In the data rows, the value 128 means zero.
Here are some points:
[161, 148, 117, 157, 81, 130, 140, 162, 95, 110, 133, 133, 119, 103, 171, 107, 152, 120, 140, 165, 147, 94, 103, 109, 137, 96]
[102, 155, 114, 143, 123, 88, 119, 127, 171, 110, 116, 98, 150, 99, 136, 104, 103, 158, 164, 116, 154, 170, 131, 144, 141, 92]
[102, 117, 156, 147, 123, 137, 119, 162, 171, 99, 112, 123, 150, 96, 87, 142, 142, 127, 160, 102, 140, 170, 107, 154, 92, 92]
[134, 113, 142, 119, 165, 158, 143, 85, 105, 145, 112, 133, 91, 165, 97, 170, 93, 134, 129, 119, 105, 83, 148, 105, 155, 179]
[137, 92, 114, 161, 165, 85, 122, 116, 144, 145, 123, 95, 101, 158, 108, 100, 131, 151, 150, 102, 98, 170, 127, 112, 165, 155]
[95, 96, 121, 115, 130, 130, 133, 155, 175, 110, 112, 168, 168, 106, 87, 160, 152, 137, 122, 123, 101, 163, 145, 140, 92, 92]
[168, 148, 128, 105, 88, 147, 129, 169, 116, 96, 143, 109, 140, 99, 164, 125, 107, 120, 157, 133, 119, 83, 127, 151, 162, 96]
[161, 124, 114, 108, 95, 130, 164, 137, 88, 124, 143, 164, 91, 134, 171, 128, 152, 113, 105, 161, 147, 87, 100, 147, 137, 103]
[144, 85, 117, 164, 158, 85, 108, 106, 109, 155, 130, 109, 94, 158, 139, 100, 124, 117, 150, 133, 98, 170, 131, 119, 169, 155]
[95, 155, 156, 112, 144, 88, 112, 96, 171, 162, 143, 130, 126, 92, 129, 93, 138, 148, 136, 102, 164, 170, 100, 130, 120, 117]
[92, 106, 152, 157, 161, 95, 115, 85, 171, 162, 116, 105, 129, 144, 83, 132, 145, 134, 153, 98, 126, 170, 138, 109, 134, 113]
[134, 106, 145, 161, 119, 137, 126, 151, 102, 141, 157, 95, 101, 106, 125, 93, 162, 117, 167, 112, 94, 170, 145, 147, 113, 99]
[141, 148, 149, 122, 105, 144, 150, 165, 88, 159, 126, 112, 115, 99, 136, 100, 169, 130, 112, 161, 119, 160, 93, 126, 103, 96]
[151, 113, 135, 157, 91, 119, 150, 165, 91, 127, 137, 98, 101, 113, 160, 93, 145, 96, 143, 161, 105, 170, 120, 137, 131, 117]
[127, 110, 135, 140, 147, 154, 119, 99, 168, 89, 98, 175, 136, 148, 129, 181, 89, 103, 108, 91, 143, 83, 159, 116, 117, 166]
[99, 127, 107, 133, 161, 151, 112, 92, 144, 155, 84, 168, 119, 172, 87, 167, 100, 123, 112, 105, 143, 90, 145, 119, 137, 176]
[106, 96, 138, 150, 165, 126, 126, 85, 147, 155, 109, 91, 91, 162, 115, 111, 110, 130, 122, 137, 94, 170, 145, 116, 158, 172]
[141, 155, 138, 108, 84, 144, 119, 89, 109, 103, 126, 178, 161, 96, 132, 177, 148, 117, 115, 95, 147, 83, 152, 126, 113, 172]
Here are 15 more points, each followed by its number:
[161, 103, 135, 119, 154, 140, 133, 120, 95, 127, 150, 105, 87, 144, 164, 156, 93, 113, 101, 151, 108, 83, 127, 109, 169, 179] 0
[154, 162, 138, 122, 84, 151, 122, 165, 123, 103, 143, 147, 112, 158, 171, 125, 103, 96, 91, 144, 133, 83, 107, 158, 131, 103] 1
[120, 103, 149, 122, 158, 126, 140, 113, 95, 152, 154, 91, 133, 110, 136, 97, 155, 99, 140, 165, 112, 170, 127, 161, 99, 103] 2
[165, 144, 121, 112, 81, 151, 119, 165, 95, 96, 143, 123, 157, 89, 160, 139, 107, 130, 140, 168, 136, 104, 100, 151, 127, 106] 3
[92, 103, 145, 154, 165, 98, 122, 85, 168, 162, 119, 130, 136, 141, 83, 111, 128, 155, 146, 130, 108, 170, 148, 112, 113, 103] 4
[92, 110, 149, 157, 161, 95, 129, 85, 175, 162, 119, 109, 150, 137, 108, 114, 128, 151, 143, 95, 126, 167, 138, 112, 124, 92] 5
[161, 155, 131, 122, 84, 165, 105, 116, 105, 93, 126, 178, 150, 116, 143, 177, 131, 92, 112, 95, 147, 83, 134, 137, 106, 162] 6
[123, 141, 114, 147, 137, 119, 147, 158, 98, 127, 164, 123, 101, 169, 136, 93, 131, 96, 108, 151, 105, 170, 127, 154, 92, 96] 7
[165, 158, 117, 105, 95, 112, 150, 148, 88, 127, 133, 164, 136, 96, 167, 111, 145, 117, 143, 168, 140, 87, 107, 119, 131, 99] 8
[148, 155, 142, 94, 84, 151, 105, 89, 116, 106, 116, 178, 164, 103, 143, 177, 135, 130, 126, 95, 122, 83, 152, 126, 120, 169] 9
[113, 106, 124, 98, 84, 126, 143, 99, 154, 106, 119, 175, 164, 92, 115, 181, 142, 130, 136, 91, 140, 83, 152, 154, 131, 169] 10
[151, 151, 117, 108, 91, 133, 133, 169, 95, 124, 161, 95, 101, 169, 157, 93, 103, 141, 98, 161, 126, 128, 117, 144, 141, 120] 11
[165, 151, 114, 105, 91, 116, 126, 155, 88, 141, 143, 157, 91, 120, 171, 107, 159, 123, 122, 165, 133, 87, 107, 144, 137, 110] 12
[161, 131, 114, 98, 137, 119, 150, 169, 91, 124, 130, 116, 143, 158, 167, 93, 93, 113, 105, 161, 150, 90, 100, 144, 137, 134] 13
[109, 162, 142, 150, 151, 88, 101, 134, 171, 162, 123, 98, 143, 96, 115, 93, 131, 144, 126, 95, 157, 170, 100, 116, 131, 120] 14
Which three of these numbered points are nearest to each point below, looking only along the 2 directions in which the first points spread most? Their numbers follow each, nearest first.
[95, 162, 135, 143, 158, 85, 101, 155, 175, 127, 119, 109, 122, 92, 111, 97, 128, 151, 140, 95, 150, 167, 134, 144, 117, 117] > 14 2 5
[123, 124, 100, 161, 165, 91, 133, 151, 133, 166, 143, 95, 94, 158, 139, 93, 110, 113, 150, 98, 108, 170, 103, 116, 148, 141] > 14 5 4
[109, 117, 149, 122, 84, 133, 140, 96, 161, 103, 105, 175, 164, 92, 115, 181, 152, 134, 126, 91, 150, 83, 138, 126, 113, 169] > 10 9 0
[141, 131, 103, 122, 133, 154, 147, 169, 147, 93, 109, 95, 161, 106, 129, 128, 114, 123, 157, 161, 112, 167, 96, 144, 96, 92] > 7 11 2
[116, 120, 135, 108, 140, 137, 91, 162, 95, 127, 154, 91, 101, 120, 160, 97, 166, 155, 150, 126, 112, 170, 138, 144, 106, 106] > 2 7 11
[165, 134, 135, 129, 84, 140, 140, 169, 102, 117, 147, 109, 157, 96, 167, 118, 110, 123, 122, 158, 154, 83, 103, 116, 151, 99] > 12 8 3
[102, 141, 135, 161, 161, 123, 143, 137, 112, 127, 130, 95, 94, 169, 104, 93, 148, 151, 157, 133, 91, 170, 113, 116, 113, 106] > 14 2 5
[120, 155, 131, 112, 84, 154, 133, 89, 105, 106, 116, 178, 161, 96, 143, 177, 148, 123, 108, 95, 122, 83, 145, 137, 134, 172] > 9 6 10
